In the rows, 128 means zero.
One turn moves every row onto another: examples first, then more rows asked
K_517: [155 118 133 110 106 116 125 122 130 126 103 144 118 131  70 127]
K_608: [164 128 117 161 127 110 135 147 137  85 122 116 103  87 104 138]
K_771: [152 127 122 130 113 122 100 110 110 131 109 114 109  95  79 156]
K_804: [143 128 143 149 100 110 123 127 144 117 141 105 147 125 148 124]
K_24: [185 120 152 107 128 116  96 131 134  94 122 111  98 106 146 138]
K_919: [185 122 156  96 122 113 100 119 139  92 125 115 108  99 134 136]
K_34: [152 113 144 146 107 128 102 108 130 115 138 116 145 132 152 124]
K_28: [172 114 150 115 122 116  92 126 133  84 116 121  91  95 148 137]
K_109: [125 122 122 135 117 150 101 118 122 126  91 140 119  91  96 130]
K_684: [144 120 141 141 102 124 116 127 140 123 143 109 136 132 156 116]
K_565: [159 131 133 112 105  99 122 131 141 129  99 148 106 128  82 115]
K_630: [167 150 137 145 104 124  96 114  97 108  97 101 123  92 115 144]
K_407: [160 130 123 110 107 110 122 138 138 123 117 144 108 133  77 114]
K_952: [169 132 110 160 104 105 120 145 120  86 104 115 114  99  94 137]
K_618: [132 129 160 118 144 128 150 141 134 111  95 144 122 114 129 123]
K_276: [124 131 148 154 123 149  94 109 115 124 108 134 125 132 118 137]
K_645: [140 111 141 136 102 114 113 111 135 127 149 115 130 123 155 122]
K_435: [126 109 146 133 133 140 147 130 132 129  91 136 134 105 130 124]
K_860: [128 122 147 120 137 133 155 145 132 127  99 138 118 113 130 119]
K_655: [173 134 111 158 117 107 125 155 131  90 117 111  98  96 106 132]
K_977: [130 126 148 130 128 126 161 130 122 130 100 138 122 105 132 113]
K_907: [145 137 153 138 120 119  75 119 122 124  87 113 128 114 138 150]
K_605: [154 129 124 117 105 108 112 131 151 115 124 150 119 133  79 113]
K_338: [181 115 148 118 133 108  88 126 125  87 106 116 107 102 139 153]
K_833: [168 133 121 168 108 102 120 145 132  86 115 118  91 108 101 134]

K_833 goes to K_565
K_655 goes to K_407
K_952 goes to K_517
Now find these:
K_919 goes to K_608
K_771 goes to K_109

One turn moves every row onto another: examples first, then more rows asked
K_461: [156 122 107 126 119 145 140 113 132 135 118  99 118 131 124 151 149 118
  95 125 112 117 119 158 128 133 126 122 140]
K_910: [142 103 115 114 122 128 146  99 152 109 131 103 133 127 101 147 100 153
 152 128 121 114 125 144 127 141 150 130 141]
K_113: [154 110  98 115 118 119 113 115 144 119 138 102 115 115 114 155 121 128
 130 120 121 128 129 168 120 125 125 156 142]
K_222: [153 138 156 103 131 152 143 136 109 146 114 151 122 137 127 120 117 108
 120 147 130 119 105 153 136 113 102 136 118]
K_81: [146 120 139  86 130 114 120 154 108 134 133 148 113 129  91 129 136 134
 133 123 157 142  93 148 127 129 124 149 141]
K_138: [135 164  95 123 124 144 115 115 114 144 153 151 137 132 141 110 114 131
 150 148 150 127 109 134 106 134 131 124 144]
K_858: [ 91 155 131 153 112 131 152 127 142 134 112 116 162 128  93 125 120 107
 130 140 124 138 142 152 156 142 130 136 138]
K_310: [143 156  98 135 117 127 131 162 126 146 120 123 132 151 121 133  96 132
 111 136 124 177 109 109 125 114 128 136 124]
K_333: [131 121 145 108 120 123 142 155 130 155 161 119 135 146 112 119 123 158
 163 126 120 123 128 114 148  97 100 129 123]
K_221: [ 95 119 116 136 116 125 143 141 111 154 122 151 138 160 119 133 124 139
 103 129 150 123 161 115 141 126 124 142 122]
K_603: [131 126 153  86 117 141 153 149 110 157 140 117 152 126  88 126 109 139
 150 120 142 137 137 140 126 133 139 126 157]
K_122: [135 128 112 118 121 113 150 111 158 118 102 125 118 134 128 133 154 153
 110 111 104 129 126 149 145 129 120 103 127]
K_527: [113 165 106 118 127 136 138 125 124 126 123 132 139 143 127 139 114 153
 148 136 124 102 140 105 123  90 106 155 116]
K_394: [135 171  94 139 121 129 146 144 128 129 129 119 127 139 119 154 118 133
 138 164 130 174 128 154 126 142 158 116 120]
K_580: [ 88 136 135 137 134 107 152 138 124 125 136 112 146 124  98  79 116 132
 119 132 144 133 111 138 148 152 119 137 126]
K_956: [142 149  99 109 155 138 147 150 112 120 119 135 120 146 123 135 134 166
 134 159 115 143 103 129 110 138 144 132  91]
K_881: [109 139  93 154 109 110 126 136 129 138 120 130 129 165 116 164 145 136
 141 141 152 122 126 120 153 109 121 144 120]
K_268: [118 107 118 109 110 125 145 107 172 140 122 112 122 131 119 126 128 156
 140 138  91 108 123 145 152 131 140 126 115]
K_562: [142 148 147 113 139 137 155 158 120 117 149 154 113 132 119 127 117 156
 126 138 119 135 131 130 139 126 109  91 113]
K_294: [122  94 134 130 135 116 125 137 117 121 128 132 156 146  95 117 170 142
 131 124 139 132 126 123  98 126 125 159 137]
K_17: [127 101 115 108 161 114 132 153 132 132 136 135 163 143 137 108 126 112
 161 151 136 140 118 141 115 151 136 137 112]
K_372: [118 107 113 146 141 102 134 143 148 111 144 144 144 150  93 130 159 126
 148 154 136 148 119 147 133 160 147 134 123]
K_865: [137 148 112 145 120 127 133  93 134 144 134 130 150 154 134 113 134 117
 170 165 142 132 115 165 127 126 123 151 134]
K_991: [ 98 149 132 124 120 143 140 162 133 119 139 101 150 118  81 131 118 135
 114 138 105 139 146 114 112 131 133 144 138]
K_474: [134 152 129 115 129 139 138 111 110 145 109 132 149 120 117  82 141 139
 131 147 121 138 117 174 100 136 123 154 122]

K_991 goes to K_956
K_81 goes to K_333
Now find these:
K_881 goes to K_865
K_580 goes to K_310
K_268 goes to K_461

One turn moves every row onto another: examples first, then more rows asked
K_314: [102 172 116 148 132 110 146  99 155 130 144 138  97]
K_641: [103 173  96  97 126 120 152 124 168 154 161 132  88]
K_686: [ 99 145 163 102 125  93 154 116 149 129 141 127 117]
K_651: [111 169 118 118 161  99 161 102 184 148 142 105  92]
K_508: [112 119  81  99 143 106 161 134 136 130 166 139 119]
K_776: [ 76 157 108 127 164 129 148 116 171 142 164 107 106]
K_480: [122 155 129 105 144 113 153 111 123 123 117 124  91]
K_7: [111 129 131 131 164 107 166 132 170 117 145 159  67]
K_363: [105 114 120  79 127  91 172 107 151 107 150 117 102]
K_280: [110 145 104 126 160 125 143 112 166 127 167  90 105]
K_657: [ 73 140 119 115 181  97 144 145 137 136 153 124  93]
K_939: [110 128 126 123 167 108 179 130 181 146 184 148  97]
K_653: [107 144 111 139 138  96 154 118 129  94 143 114  94]
K_514: [ 94 114 127 115 168 115 174 148 156 127 164 131  67]
K_970: [ 83 137 122  87 151 108 158 118 181 160 162 157 109]
K_903: [ 95 149 108 105 153  92 152  86 137 131 186 136  81]
K_168: [ 78 110 122 105 177  89 155 108 157 125 176 138 102]
K_15: [102 114  96 141 167 113 150 101 153 140 165 140 104]
K_440: [ 99 171 121 114 151  75 171 127 156 153 172 112 104]
K_451: [ 92 139 122 136 149 137 154 145 163 135 181 134 109]
K_738: [126 173 118 104 145 103 167 128 128 149 149 150 107]
K_241: [132 180 111  97 142 111 167 102 157 130 140 129 109]
K_3: [119 168 138  83 145  81 140 116 166 130 153 133 107]
K_535: [ 91 138 122  91 140  92 165 162 135 118 140 136 104]
K_700: [ 87 119  99 141 152 129 182 126 142 126 151 140  87]
K_349: [100 126 140  98 140 127 184 121 137 128 121 129 112]
K_482: [101 116 110 102 145 139 154 115 157 100 134 149  87]
K_367: [ 94 108 127  94 155  85 160 139 144 131 157 159 109]
K_380: [ 98 166  94 126 149 108 156  96 177 127 161 152  79]
K_933: [106 175 125 119 130  86 161 119 123 146 152 135  88]
K_687: [120 120 120 147 157 114 170 102 171 138 164 141 116]
K_674: [ 92 131 123 117 136 114 161 149 175 121 121 129 122]
K_859: [112 139 121  91 148  74 165  89 146 124 124 131  93]
K_813: [117 145 110 108 108 107 172  96 173 117 152 148 104]
K_766: [102 153 119 124 108 117 149 110 153 133 134 114 120]
K_359: [ 89 118 137  77 143 110 186 104 156 129 148 113 103]
K_223: [107 170  95 102 147 115 166 137 173 150 136 113  88]
K_854: [107 134 105 118 134 103 145 135 166 164 177 116  85]
K_586: [ 75 140 108 106 171 106 154 102 191 122 171 137  86]
K_303: [106 121 116 119 166 113 157 134 177 115 145 172 101]
K_902: [103 139 116  87 159 113 183 124 152  92 171 135  75]
K_894: [108 135 157 101 149 102 143 112 125 142 139 125 103]
K_202: [ 98 146 105  98 114 104 165 136 132 119 141 106 112]
K_29: [ 91 146 131 101 162 112 176  99 147  91 130 137 113]
K_148: [106 112 122  90 148 133 175 132 133 110 166 129  97]
K_713: [ 89 133 114 104 168  93 181 135 152  86 145 132  87]
K_607: [ 74 166 146 121 145 100 155 105 177 120 141 127  80]
K_488: [124 144 118 126 169 100 144 105 171 141 185 118  88]

K_488 goes to K_148
K_508 goes to K_813
K_168 goes to K_202
Now find these:
K_482 goes to K_3
K_776 goes to K_713
K_687 goes to K_359

One turn moves every row onto another: examples first, then more rows asked
K_237: [130 158 123 121 128 137 119 137  96 132 141 170 114]
K_922: [100 196 144 121 110 140 133 137 132 110 103 131  87]
K_624: [135 130 116 157 116 158 106 139 147  96 127 116 114]
K_128: [144 129 110 144 120 164 113 133 143 117 135 131 128]
K_72: [141 123 110 145  97 144 127 116 136 122 133 133 126]
K_206: [122 163 147 115 112 116 101 151 142 130 133 170 115]
K_112: [109 172 145 118  86 106 131 126 128 127 115 153  98]
K_270: [116 161 131 129 116 118 117 138  86 117 133 165  96]
K_834: [119 165 121 123 111 132 139 121  88 129 129 158 103]
K_496: [137 131 122 146  99 170 122 142 152  89 128 130 116]
K_543: [111 172 144 109 135 140  90 165 138 115 112 138 108]
K_745: [107 171 136 120 108 141 138 141  90  99 125 165 100]
K_124: [127 141 137 119 115 132  85 156 162 119 118 132 122]
K_45: [115 167 137 118 122 146 122 155  96 101 136 175 109]
K_306: [ 97 185 140 112 116 138 118 144 126 110  93 119  91]
K_418: [132 136 121 147  88 166 134 133 147  87 120 122 109]
K_371: [112 178 131 131 136 144 115 148  91 105 126 150  89]
K_20: [130 124 115 158  90 137 123 120 137 101 122 115 110]
K_129: [135 126 122 147  81 153 133 129 145  94 125 131 114]
K_413: [107 173 137 134 119 158 117 143 164  98 105 111 114]
K_30: [113 164 135 123 119 154 102 152 159 104  98 107 104]
K_225: [109 174 130 132 118 129 127 135  84 109 122 151  85]
K_892: [104 162 136 135  85 128 138 119 151 107 102 114 111]
K_609: [115 180 121 125 128 155 139 128  91 118 121 144  96]
K_948: [122 150 140 130 121 140  95 154 169 113 127 138 134]
K_861: [134 145 109 147 120 177 127 126 140 107 121 113 116]
K_181: [117 152 144 106 110 108  94 151 132 130 120 156 116]
K_600: [113 187 146 119 135 149 102 162 145 113 121 148 103]
K_420: [121 135 136 120  82 107 107 133 150 125 111 131 116]
K_940: [139 118 116 155 101 139 107 132 144 104 132 126 120]
K_553: [123 174 122 123 144 160 118 145  99 120 133 156 107]
K_942: [109 176 137 120 121 153 130 150  94  95 127 164 101]
K_205: [103 165 142 110  90 104 123 131 120 124 102 137  99]
K_489: [114 162 137 118 109 135 130 145  92 105 134 176 107]
K_431: [118 139 139 130  86 110 116 128 158 121 124 142 130]
K_85: [119 164 132 128 134 133 105 152  92 113 136 165  99]
K_678: [108 158 134 124  88 129 125 127 147 110  92 106  98]
K_193: [127 136 115 159 104 156 121 127 140  93 117 106 105]
K_404: [141 122 123 145  90 157 121 138 150  95 133 137 120]
K_712: [131 139 109 148  97 156 141 110 131 113 119 115 113]

K_112 goes to K_431
K_237 goes to K_128
K_85 goes to K_624
Now find these:
K_30 goes to K_306
K_45 goes to K_496

